In the data rows, the value 128 means zero.
Some points, one per row:
93/139/122/97/55/98/106/81/139/114/87/93/141/105/100/140/62/85/104/72/155/87/91/95
71/173/184/128/160/167/95/153/164/111/118/88/165/89/98/152/161/119/126/74/151/107/116/113
141/132/161/116/145/136/137/146/148/136/134/83/146/141/133/133/125/129/101/135/155/122/96/123
156/159/170/186/139/176/188/165/157/159/171/169/173/168/182/152/148/171/159/167/60/192/186/165
94/107/68/84/164/107/82/161/162/130/103/99/139/109/85/134/52/91/110/65/162/113/102/106
79/99/80/132/116/123/96/114/69/87/129/146/82/117/104/111/126/156/135/125/52/135/149/118
131/77/81/98/150/111/96/112/68/133/138/128/61/113/111/85/103/167/123/154/61/118/144/109
171/77/177/117/150/170/125/174/158/158/135/118/156/148/167/161/146/146/152/110/154/168/141/143
151/143/136/159/121/136/122/136/96/143/63/158/116/148/153/124/126/151/102/151/87/151/148/139
141/165/181/130/146/148/148/166/170/145/152/118/166/154/127/147/174/76/99/121/167/90/134/135
93/164/112/94/41/64/105/85/133/105/148/88/122/98/61/118/69/68/97/126/39/88/96/97
124/126/134/104/115/146/131/69/102/146/168/86/64/139/132/126/124/150/155/147/96/83/149/162
99/118/122/94/58/76/118/83/145/108/89/94/129/96/94/127/116/90/119/93/133/108/93/100
102/79/67/81/139/104/97/168/89/157/93/103/57/94/163/147/98/146/86/99/160/156/133/98
128/126/147/129/135/133/124/136/125/132/126/123/132/110/137/147/130/134/117/116/147/118/147/114
72/95/80/110/107/93/115/73/93/108/124/98/100/86/102/75/125/103/104/122/83/93/123/108
167/128/66/168/152/161/92/174/134/173/124/133/134/147/167/151/141/166/150/126/161/174/178/143
155/152/170/153/127/170/94/160/152/152/163/97/180/168/158/144/145/141/100/152/141/158/163/178
82/156/121/112/93/115/105/82/163/118/129/116/141/136/96/134/158/66/117/69/149/84/114/95
137/130/162/134/167/109/104/166/150/117/110/101/131/117/91/143/116/111/113/98/152/86/99/107
154/170/156/157/153/162/151/162/159/160/168/164/164/160/95/160/161/140/146/131/158/130/126/164
120/114/115/135/134/106/127/138/97/142/133/88/113/89/122/122/99/129/127/125/112/109/128/114
154/154/148/107/153/126/119/157/154/114/119/81/165/143/128/146/109/109/132/107/160/83/138/112
86/124/75/107/78/69/118/79/111/114/132/96/99/90/101/82/139/73/101/130/101/92/92/113
74/64/107/114/159/68/109/179/107/112/71/89/113/79/165/144/52/119/103/94/154/154/102/100
138/152/94/115/51/145/107/109/103/107/154/135/119/112/83/95/148/159/130/174/88/99/169/150
87/97/86/118/124/96/101/94/86/99/131/123/72/127/115/48/115/143/123/139/54/144/147/110
97/114/131/94/144/123/93/124/152/112/73/89/115/112/112/128/127/96/106/103/152/77/110/105
107/100/120/95/135/107/97/80/124/129/68/88/119/105/106/134/57/121/135/105/137/96/94/118
168/163/143/188/154/166/183/73/139/196/166/187/148/169/189/131/158/161/168/178/128/188/189/190
103/158/81/100/73/83/93/71/129/106/149/126/146/96/91/87/62/109/123/117/99/86/111/105
177/188/136/87/131/156/144/99/176/108/168/139/173/158/76/148/172/138/148/150/149/98/142/137
82/150/138/123/96/149/137/122/153/127/181/122/152/77/122/141/162/129/143/138/141/109/71/135
69/82/77/87/150/72/103/100/81/108/74/86/87/96/113/90/59/94/104/85/107/92/86/106
12 more points follow, each with its number after it:
88/106/65/107/58/75/85/75/139/113/118/99/68/93/94/141/113/101/120/76/136/92/95/103 0
172/173/159/171/105/175/189/138/144/188/172/191/134/177/155/126/158/176/207/185/126/162/184/188 1
77/95/104/87/93/64/94/90/126/115/110/102/146/92/93/97/124/73/106/78/153/76/92/107 2
129/144/152/114/124/138/137/102/156/126/145/119/156/127/100/158/148/123/128/130/64/111/130/99 3
105/133/81/118/46/96/95/80/79/103/142/102/97/120/84/77/118/119/98/117/86/109/84/96 4
118/126/79/138/83/104/96/76/71/106/157/149/100/128/110/85/130/125/134/140/74/102/149/105 5
76/77/60/118/159/88/105/143/112/108/74/88/89/96/120/121/56/88/109/87/151/83/79/107 6
105/133/132/82/161/96/93/133/150/93/78/106/125/96/94/151/99/77/112/108/157/109/101/102 7
162/143/160/182/154/178/171/177/152/159/149/171/78/89/176/139/150/161/156/151/141/172/182/156 8
97/88/85/93/131/86/99/101/80/117/90/104/77/102/102/58/92/140/108/101/74/120/87/105 9
70/153/175/146/138/166/154/155/155/138/131/133/153/181/150/153/141/133/121/167/158/138/157/91 10
162/118/154/175/171/178/85/178/113/173/147/174/102/160/190/119/67/174/94/161/118/175/79/154 11
Which of these numbered points is nearest to each point below, ignoring the 2 directions in which the first points spread most? Its number follows each.
140/148/144/97/141/122/97/133/115/106/70/82/160/138/110/141/155/79/103/151/140/135/147/123 > 7
83/149/148/102/160/106/99/93/164/114/67/114/64/95/95/163/113/78/108/76/148/90/86/98 > 7
66/90/84/102/143/75/90/87/71/109/69/82/65/99/78/50/65/105/99/98/92/117/81/94 > 9
108/80/78/115/143/69/95/154/83/135/97/77/69/86/167/125/63/99/117/105/119/151/110/110 > 6
69/88/121/110/148/120/106/165/93/93/124/92/97/125/182/118/95/160/117/152/122/149/148/109 > 10
157/139/166/168/154/163/162/170/131/187/167/163/75/96/162/155/137/157/178/144/142/176/160/166 > 8
178/168/170/182/42/180/178/176/160/186/160/187/170/195/182/149/154/151/174/167/160/168/179/175 > 1
97/77/94/112/118/80/106/108/77/115/84/94/69/79/81/76/64/93/107/63/68/102/103/111 > 9
96/86/74/106/92/101/95/93/125/111/111/125/61/120/109/119/137/62/107/63/118/104/118/98 > 0
111/94/136/135/151/112/132/162/133/119/97/125/109/80/158/144/119/117/130/65/165/137/122/113 > 8
153/128/63/165/143/134/157/156/145/150/67/93/154/151/181/148/139/65/145/144/132/87/156/151 > 6
146/174/140/108/133/144/88/99/144/112/154/108/183/123/100/148/154/92/137/118/155/85/109/88 > 5
173/176/127/157/87/169/162/93/71/144/161/93/132/157/117/116/166/166/110/179/93/116/164/158 > 4
140/79/96/182/49/149/143/162/82/169/74/175/96/87/164/106/116/172/124/143/109/176/162/150 > 8
164/170/161/85/155/173/130/158/160/108/140/134/167/147/135/149/146/133/138/136/163/158/162/114 > 7
147/93/178/125/144/143/123/190/164/134/103/113/145/84/151/157/87/118/100/113/152/163/114/113 > 8
102/113/118/140/134/116/106/119/110/114/102/86/70/108/89/55/59/138/115/119/56/144/129/101 > 9
154/157/128/163/48/76/151/157/127/112/149/88/152/154/138/157/159/53/128/136/154/129/81/149 > 4
164/129/79/162/75/132/118/70/81/90/162/168/96/158/96/74/154/177/151/176/85/81/172/162 > 5
102/121/139/92/161/67/102/77/172/112/93/92/62/96/91/145/96/80/117/77/157/90/97/113 > 7
76/149/101/84/61/65/102/86/124/113/133/119/114/88/95/119/147/87/130/158/65/79/106/92 > 3
171/172/174/94/138/171/125/131/155/121/150/159/162/145/119/161/168/136/126/125/167/107/153/89 > 5
142/105/160/158/166/165/135/182/153/143/125/128/116/138/174/153/98/133/106/103/159/152/125/132 > 6
101/79/96/134/146/128/95/150/57/127/77/97/94/89/164/120/88/142/112/98/123/145/141/106 > 6
176/177/175/188/103/168/188/168/154/159/172/190/174/197/81/155/166/164/202/157/133/160/177/196 > 1
141/162/168/83/140/134/82/129/174/106/70/102/168/94/114/166/160/96/111/112/158/95/80/131 > 7
173/143/139/139/150/169/133/162/142/134/76/154/147/92/118/136/145/135/127/147/133/138/157/92 > 7
159/175/166/86/93/174/174/138/138/180/185/180/158/184/146/125/168/165/190/181/103/172/175/187 > 1
79/77/134/98/132/106/118/111/143/121/112/106/161/99/101/143/134/114/127/120/149/97/98/129 > 2
126/86/121/138/155/60/113/158/100/155/102/134/88/124/165/54/74/158/112/126/47/159/140/128 > 9
59/92/95/97/132/87/92/107/136/96/83/101/109/87/92/148/90/73/95/83/133/91/84/113 > 7
140/173/152/119/108/137/106/100/180/109/143/85/172/161/95/154/148/82/158/125/152/86/124/98 > 5
76/150/69/108/140/106/91/74/159/112/148/94/146/106/117/160/128/78/88/75/169/121/85/107 > 0
155/162/172/155/145/154/153/163/154/113/166/143/170/158/151/159/156/142/102/160/161/132/72/124 > 4
71/110/100/84/120/67/103/87/80/114/102/103/92/105/119/76/93/128/114/104/87/107/113/109 > 9
170/160/164/180/142/165/177/59/71/199/155/181/157/188/164/142/171/162/173/174/124/180/187/183 > 2
108/81/125/86/142/124/135/145/70/116/99/129/108/115/151/122/126/147/111/102/130/156/122/124 > 9
131/94/120/165/111/76/140/122/92/139/153/164/109/144/120/118/124/161/129/148/96/137/175/129 > 2
140/69/83/139/58/142/141/80/88/135/161/161/87/143/78/81/150/167/156/70/80/143/192/101 > 0
77/80/112/166/152/135/118/147/67/112/141/167/75/130/163/92/93/149/96/159/133/154/168/128 > 6
117/148/159/100/150/102/118/141/137/119/71/88/154/124/104/155/119/75/109/84/157/112/113/100 > 7
131/162/167/97/147/134/97/145/170/102/128/86/141/122/110/158/166/103/125/120/151/98/133/133 > 7
87/140/100/90/103/72/107/82/136/109/124/117/141/87/83/138/142/72/105/88/120/93/92/110 > 2
160/151/138/138/96/145/90/137/150/103/174/156/130/87/93/138/155/165/154/148/48/131/88/150 > 3
